0: [4 6 4 3 2 6 7 6 6 6 6 3 4 6 6 4 5 5 4 3 8 4 4 4]
1: [5 5 3 5 3 1 4 6 6 6 3 2 3 4 6 3 6 2 4 6 5 4 6 7]
2: [4 5 3 6 3 3 4 4 5 4 4 4 6 8 4 5 7 4 1 6 4 7 6 1]
3: [5 3 5 5 4 3 4 5 4 5 4 4 5 4 2 4 5 2 5 6 2 4 5 4]
4: [8 4 8 3 7 4 6 3 3 4 3 5 2 4 6 6 3 8 4 4 5 2 6 6]
5: [2 6 6 2 0 1 4 4 7 8 2 1 2 3 3 1 6 6 2 4 5 5 7 7]
6: [4 3 3 6 8 4 3 3 5 4 6 5 5 4 6 5 4 3 7 6 3 5 4 5]
7: [1 5 5 4 3 1 3 7 5 6 5 3 4 4 3 0 4 1 4 4 6 4 5 6]
8: [5 4 4 4 6 4 4 4 4 4 4 5 4 4 4 5 5 3 5 5 4 4 4 5]
9: [6 6 7 4 4 9 5 4 3 4 4 2 5 6 6 6 5 7 5 1 4 2 4 2]
10: [8 4 6 1 6 4 5 3 4 4 3 6 6 4 5 9 6 8 5 4 2 2 5 6]
11: [1 6 4 2 4 3 3 5 6 6 4 3 5 5 4 3 6 4 2 5 4 4 6 4]
12: [4 2 5 2 6 2 5 0 3 4 6 7 5 3 4 7 4 6 4 5 3 6 5 4]
13: [2 3 3 6 7 4 4 4 6 5 3 3 5 4 2 4 4 3 4 7 3 4 3 3]
14: [6 4 6 5 5 4 5 5 5 4 5 7 5 3 5 4 4 6 5 1 7 3 3 7]
15: [4 2 5 7 6 5 5 3 6 6 5 4 2 5 6 3 3 4 6 5 6 5 4 6]
16: [4 7 4 6 4 3 2 6 7 7 3 2 4 5 6 4 6 2 3 4 3 4 6 6]
17: [3 4 4 6 0 2 4 7 6 7 4 5 6 2 3 3 6 2 5 5 1 5 6 5]
18: [1 5 4 4 4 2 3 7 5 5 5 3 5 4 3 1 4 2 4 5 7 4 5 5]
19: [4 6 6 4 8 6 3 2 4 6 7 6 3 3 6 7 3 5 6 4 2 4 5 7]
20: [6 4 4 6 2 4 4 4 4 4 6 5 5 5 6 4 3 5 5 5 4 7 3 4]
21: [5 3 4 5 6 4 5 4 2 4 3 4 3 4 5 5 5 4 5 6 4 3 5 3]
22: [5 5 7 6 2 9 6 7 3 5 5 4 3 5 2 4 5 5 5 3 4 3 5 1]
23: [7 4 6 4 3 4 9 5 1 4 2 5 1 1 4 7 4 9 6 3 5 3 5 3]
24: [2 5 3 7 2 5 3 4 5 4 2 4 4 6 5 3 6 1 3 8 4 6 5 1]
25: [3 8 1 5 3 3 4 3 5 5 1 4 3 5 6 5 8 3 3 6 5 4 7 3]
26: [5 7 3 4 2 8 4 7 6 4 6 3 9 9 6 6 5 4 2 3 6 6 4 0]
27: [6 3 4 7 3 4 3 7 7 6 4 1 5 6 3 2 5 2 5 6 3 8 6 6]
28: [5 7 4 4 0 2 5 5 4 7 3 1 1 3 3 4 6 5 3 4 4 7 7 6]

[6 5 7 4 9 7 6 2 4 4 3 7 1 4 6 8 1 9 5 5 5 2 1 6] : 4
[4 5 7 5 2 9 6 7 2 5 4 4 3 5 3 4 5 4 4 4 3 3 5 2] : 22
[3 4 5 5 4 6 5 4 6 7 7 4 2 2 5 4 2 5 8 3 5 4 3 7] : 15
[7 4 7 4 7 4 7 2 3 4 4 6 2 3 5 7 4 8 5 3 4 2 5 5] : 4
[2 6 5 1 1 0 4 4 7 7 2 2 2 3 3 2 5 6 2 5 5 4 6 7] : 5
[4 6 4 4 2 6 7 6 5 6 5 3 4 6 6 5 5 6 4 3 8 4 5 4] : 0
[5 3 5 5 5 4 4 6 4 5 3 4 5 3 1 4 5 2 5 6 2 4 4 5] : 3
[7 4 6 4 3 5 8 4 1 4 2 5 1 1 3 7 5 9 6 3 5 3 4 3] : 23
[6 5 4 5 4 5 6 7 5 5 6 2 4 6 7 5 3 5 6 3 6 4 6 5] : 0
[8 4 6 1 7 4 5 3 4 5 5 5 7 5 5 8 5 7 4 3 3 2 5 6] : 10
[5 4 5 5 0 3 8 8 4 6 2 1 4 5 3 3 7 4 4 4 4 5 8 3] : 28
[4 4 7 5 5 6 6 4 4 6 8 5 5 2 4 6 4 6 6 2 2 2 5 4] : 19
[3 5 3 4 0 3 5 8 3 6 4 2 5 4 3 3 4 4 4 7 2 6 7 4] : 17
[2 4 4 6 6 4 4 4 6 4 3 4 5 4 3 4 4 3 4 6 4 3 4 2] : 13
[8 4 7 3 7 4 7 3 2 3 3 5 3 4 6 7 4 8 4 3 5 2 6 5] : 4
[4 5 5 2 8 6 5 5 3 3 5 8 5 4 4 6 5 6 5 3 5 4 4 4] : 8
[1 5 5 2 0 1 4 4 7 8 3 1 2 4 3 1 5 5 2 4 5 5 6 6] : 5
[3 5 6 3 2 8 6 6 6 7 4 3 5 5 3 4 6 6 5 2 5 5 5 5] : 0
[4 5 1 4 5 6 3 7 5 4 6 4 7 7 1 4 7 3 3 5 5 9 5 3] : 2
[6 3 6 5 5 4 5 5 5 4 5 7 5 2 5 4 3 6 5 1 6 2 4 7] : 14
[6 5 5 4 5 5 7 5 5 5 5 6 4 4 5 6 5 7 4 3 6 4 3 5] : 14
[5 7 3 4 3 9 4 6 6 4 6 4 9 9 6 7 5 4 2 3 5 6 4 1] : 26
[5 3 5 6 6 5 5 3 6 5 5 5 2 6 7 3 3 4 6 5 6 5 4 6] : 15
[6 3 5 7 4 4 3 6 7 7 4 1 5 7 3 2 4 2 4 6 3 8 6 6] : 27
[7 4 5 5 4 6 4 4 5 5 6 5 4 5 5 3 7 3 4 2 4 5 6 5] : 8
[8 5 5 5 6 3 5 2 5 3 6 8 4 2 4 7 4 7 5 3 4 5 2 8] : 14
[6 1 4 6 2 3 6 6 6 5 7 4 6 5 6 4 5 5 6 3 4 4 5 5] : 20
[7 3 7 4 3 5 8 4 2 4 2 5 1 0 3 6 5 9 6 3 4 3 4 3] : 23
[6 6 4 6 3 7 3 3 5 4 4 5 5 6 5 5 4 4 4 4 4 7 5 5] : 20
[2 7 1 6 3 3 4 4 5 5 2 3 3 5 6 5 8 2 2 7 4 5 7 2] : 25
[4 4 5 1 5 7 3 1 3 4 4 5 5 3 5 5 6 4 5 3 3 4 4 5] : 8
[2 4 4 6 6 4 4 5 6 5 3 3 5 4 3 4 4 4 4 7 4 5 4 3] : 13
[6 4 4 5 0 4 7 9 4 6 2 1 3 6 3 4 8 5 4 4 4 6 8 2] : 28
[6 3 5 5 5 4 5 5 2 4 4 4 3 4 5 5 4 4 5 5 4 3 4 3] : 21
[5 4 6 5 3 7 5 1 6 4 7 5 7 5 6 6 4 5 4 2 4 6 2 1] : 20
